Where one turn sends some rows of the set: a few examples, then the rows asked
zuban: [ -5.4  -3.2  10.3  -2.0  11.1   2.1  -7.2  -8.2  17.6  -7.4 -25.2   4.3
 -10.3   9.9 -24.5  42.1  12.3  -0.3 -10.6 -10.5 -18.3  -5.0  -6.3  -8.7
 -22.8  13.4 -11.2  15.8  -6.2  20.2   1.9  24.6   0.7   4.7]
rok: [-14.0  -2.6 -11.7 -15.8  -7.2 -25.6  -4.8  -1.3   5.3  -4.6  11.7   0.2
  26.2   3.9  13.2  -7.3  12.3 -20.2  13.1  23.7  19.0   2.8 -11.1   0.1
  16.2   0.0 -11.8 -14.6  13.9   5.2  -7.7 -26.0  -5.8  -2.9]
nugo: [ -5.4  -2.6  14.8 -18.1  -8.4 -26.8   0.3   2.1  -2.4   6.9   2.0  -1.2
  12.1  15.6  19.8  -9.0  22.1 -20.5  21.7  27.3  15.0  -3.2 -15.9  10.3
  20.3  10.4  -2.8  -5.4  16.4  -4.7 -12.5 -18.3   3.5  -7.2]
lere: [ 10.4  -4.6   0.1  -9.1  15.2  -5.8  -3.3  -4.9  14.5  -8.8  -4.3  -8.4
  -2.7   1.7 -31.4  27.0   4.8  -7.3 -15.3  -1.2   5.3  -3.4 -12.6  -3.8
 -26.9   0.8 -29.8  -4.8  -5.0  15.1   6.9  27.4 -21.5   0.9]
mep: [ -9.0 -11.5  18.1  16.8  -1.6  -4.6   9.8   4.7   1.3  33.9  -7.5  -0.7
  -9.0  -1.6  26.6   8.6  11.2 -15.0   9.8  -7.3 -14.7 -19.4 -14.7  -8.6
   0.1  22.3  18.5  19.0  19.0  -4.4 -14.2   7.1  10.4 -18.9]
Lino: [ -9.2  -9.2  14.9  18.6  -4.2  -7.0   9.7   0.3   2.2  30.0 -10.0   1.0
  -7.4  -0.5  25.4   8.3  13.3 -16.1   9.6  -8.7 -15.9 -21.1 -12.5  -7.5
   1.6  21.3  22.3  17.5  20.3  -3.8 -13.1   7.3  13.5 -19.8]
Bava: [  8.6  -7.2   2.4  -2.5  17.4  -2.6  -3.9  -4.4  17.4 -14.4   2.8  -5.4
  -3.4   1.7 -33.4  23.3  -3.5  -5.9 -18.0 -10.1  -0.5  -2.7  -3.3  -4.8
 -25.6  -1.9 -28.8   0.6  -3.3  16.5  11.3  24.1 -17.7   6.1]
gel: [-16.5 -10.1  -4.0  -2.4  -0.7 -19.0  -6.3   2.2   8.9 -15.2  28.6   5.0
  21.5   3.6   9.6 -14.2  -6.6 -16.7   4.8   4.9   7.0   5.9   8.2  -2.6
  19.0  -5.0 -13.3  -3.4  18.4   7.6  -1.0 -31.8   5.4   7.5]
bop: [ -9.6 -11.4  16.6  21.4  -2.8  -6.5   8.5   0.1   3.7  27.2  -7.5   1.7
  -8.0   1.1  24.5   7.5  11.8 -16.0   8.4 -13.6 -17.0 -20.4  -9.2  -6.3
   1.9  18.7  22.4  20.6  20.8  -2.6 -12.0   6.6  15.2 -18.3]
Veg: [-14.9  -3.7 -11.4  -7.4  -9.6 -26.9  -7.6  -7.0   9.5 -14.5  17.0   5.5
  24.7   9.1   8.6 -11.1   6.5 -20.2   9.8  12.8  11.4   0.7   2.6   2.4
  19.4  -4.6  -8.5 -10.8  19.2   7.5  -3.8 -29.0   4.0   0.7]
Sutu: [ -6.6 -13.2  24.1 -18.6   3.6 -15.5   2.1  20.9  -7.5  15.4  15.2  -6.4
  10.0   5.7  23.9 -11.8   7.0 -16.6  19.0  24.3  13.7   4.4 -16.4   1.0
  16.2  11.2 -13.5   0.4  12.5  -8.6 -11.3 -21.5  -1.0  -3.2]
lus: [ -5.1  -3.1   9.1  -6.7  12.8   2.0  -6.8  -6.0  15.1  -1.1 -29.0   0.9
  -9.0   7.6 -22.0  42.8  15.4  -0.6  -9.2  -4.3 -13.6  -3.7 -12.9 -10.4
 -23.6  16.4 -13.0  13.0  -9.2  19.4   0.5  25.9  -2.9   1.2]
zeres: [  9.7  -7.1   1.9  -6.4  18.8  -2.0  -3.1  -0.3  16.2  -9.2   1.3  -7.7
  -4.5  -1.4 -31.3  24.9  -2.7  -6.5 -17.2  -6.1   3.6  -2.2  -9.4  -6.6
 -27.4   1.1 -30.1  -1.8  -5.9  13.9   8.3  25.5 -20.9   5.2]
vazi: [-13.4  -8.9  -5.5 -16.6   1.9 -16.9  -3.2  13.7   2.2   2.5  21.0  -2.9
  24.2  -4.8  17.1 -10.7   0.7 -18.0  11.6  23.0  20.1   8.4 -13.5  -7.7
  13.5   2.0 -19.8 -10.5  11.4   2.2  -8.6 -27.2 -10.1   0.4]
reruz: [-10.9 -12.0  23.1   0.4  -3.3 -19.4  -3.3   2.8   3.4  -8.7  24.8   6.9
   6.0  16.4  14.6 -16.6  -1.0 -16.8  11.9   0.6  -2.7  -1.2  11.5   7.2
  24.8   0.2  -3.7   8.8  23.4  -1.2  -1.9 -28.3  20.1   6.6]
meni: [-10.2 -13.0  19.2  19.1   0.5  -2.5   9.1   6.8   0.3  33.4  -4.5  -0.7
  -9.6  -3.6  26.2   6.2   7.5 -15.2   8.4 -11.3 -17.7 -18.3 -12.9  -8.8
   0.6  20.8  18.3  20.2  18.8  -3.8 -12.3   6.0  12.6 -16.6]
tamef: [ 10.8  -2.5  -2.9  -6.0  11.2  -8.0  -5.5 -11.3  16.9 -13.9  -6.1  -5.4
  -2.0   4.3 -33.3  27.1   6.4  -8.1 -16.3  -3.7   3.6  -6.5  -8.5   0.1
 -25.3  -1.1 -26.4  -4.8  -3.3  17.1   8.5  27.0 -18.6   2.2]
Mifen: [ -9.4 -12.4  20.0  21.7  -0.4  -2.7   9.0   3.4   2.3  28.0  -4.5   2.0
  -9.3  -1.1  25.8   5.1   7.3 -14.3   7.3 -14.2 -19.0 -19.8  -8.3  -7.7
   1.4  19.6  19.9  22.3  21.5  -4.1 -10.5   5.0  15.4 -15.8]
gom: [ -6.4  -7.4  14.0  -0.4  15.6   7.3  -6.7  -2.5  16.0  -5.7 -19.9   3.1
 -11.2   8.4 -23.4  39.8   5.5   1.3 -12.8 -13.2 -20.1  -1.8  -3.5 -12.4
 -23.0  14.2 -15.2  18.1  -6.1  19.8   3.1  22.4   2.3   6.4]
zekas: [ -5.6  -8.9  14.5  -4.0  18.6   9.3  -5.9   3.3  13.9  -0.2 -19.8   0.0
 -12.8   3.4 -21.8  40.5   4.3   1.0 -12.4  -9.7 -17.3   0.0  -8.6 -15.0
 -25.0  15.4 -18.1  18.0  -9.5  18.5   1.1  23.0  -3.0   5.9]
samu: [-15.7 -13.7  -0.5  -8.7   5.9 -13.6  -3.4  14.9   3.9  -3.0  31.3   0.1
  22.5  -4.1  15.0 -14.2  -9.4 -16.1   6.3  12.8  12.1  10.0  -2.3  -9.7
  14.1  -2.2 -20.1  -4.1  13.1   4.9  -4.3 -31.4  -2.1   6.4]
Tum: [ -4.2  -6.8  12.6  -7.6  16.2   6.9  -4.8   1.6  13.0   2.7 -24.7  -1.9
 -11.0   4.4 -19.5  43.0  10.9  -0.1  -9.4  -4.2 -12.6  -1.5 -15.6 -13.5
 -24.8  18.1 -17.4  14.5 -10.9  17.4  -0.6  25.4  -5.8   3.2]
kan: [  8.5  -4.1  -1.5  -2.5  12.2  -7.2  -4.2  -9.7  18.4 -17.4  -1.9  -4.2
  -4.8   5.2 -34.1  24.8   1.0  -8.0 -18.3  -9.2   0.0  -5.6  -3.3  -0.6
 -24.0  -2.4 -24.7  -2.5  -2.6  17.5  10.5  25.3 -15.1   3.7]
ros: [ -8.0  -2.2  14.3  -6.1 -12.4 -29.5  -3.2  -7.7   3.3  -8.6   8.1   5.8
  10.6  22.9  13.6 -12.1  18.0 -19.4  17.8  12.2   3.8  -6.2   2.4  15.0
  24.2   2.3   3.1  -0.6  22.7  -1.6  -6.1 -22.1  16.2  -2.0]
Tuk: [ -9.2 -16.7  29.9  -7.3   7.8 -11.3   0.8  21.4  -3.3   6.0  29.0  -1.7
   5.6   6.4  20.2 -16.7  -7.4 -14.5  12.0   8.3   3.6   5.8   0.1  -1.8
  18.9   6.1 -13.7  10.1  15.7  -6.2  -6.8 -26.3   8.0   4.7]

vazi moves to rok
zuban moves to gom
Tuk moves to Sutu
Now find these:
mep moves to Lino
tamef moves to kan

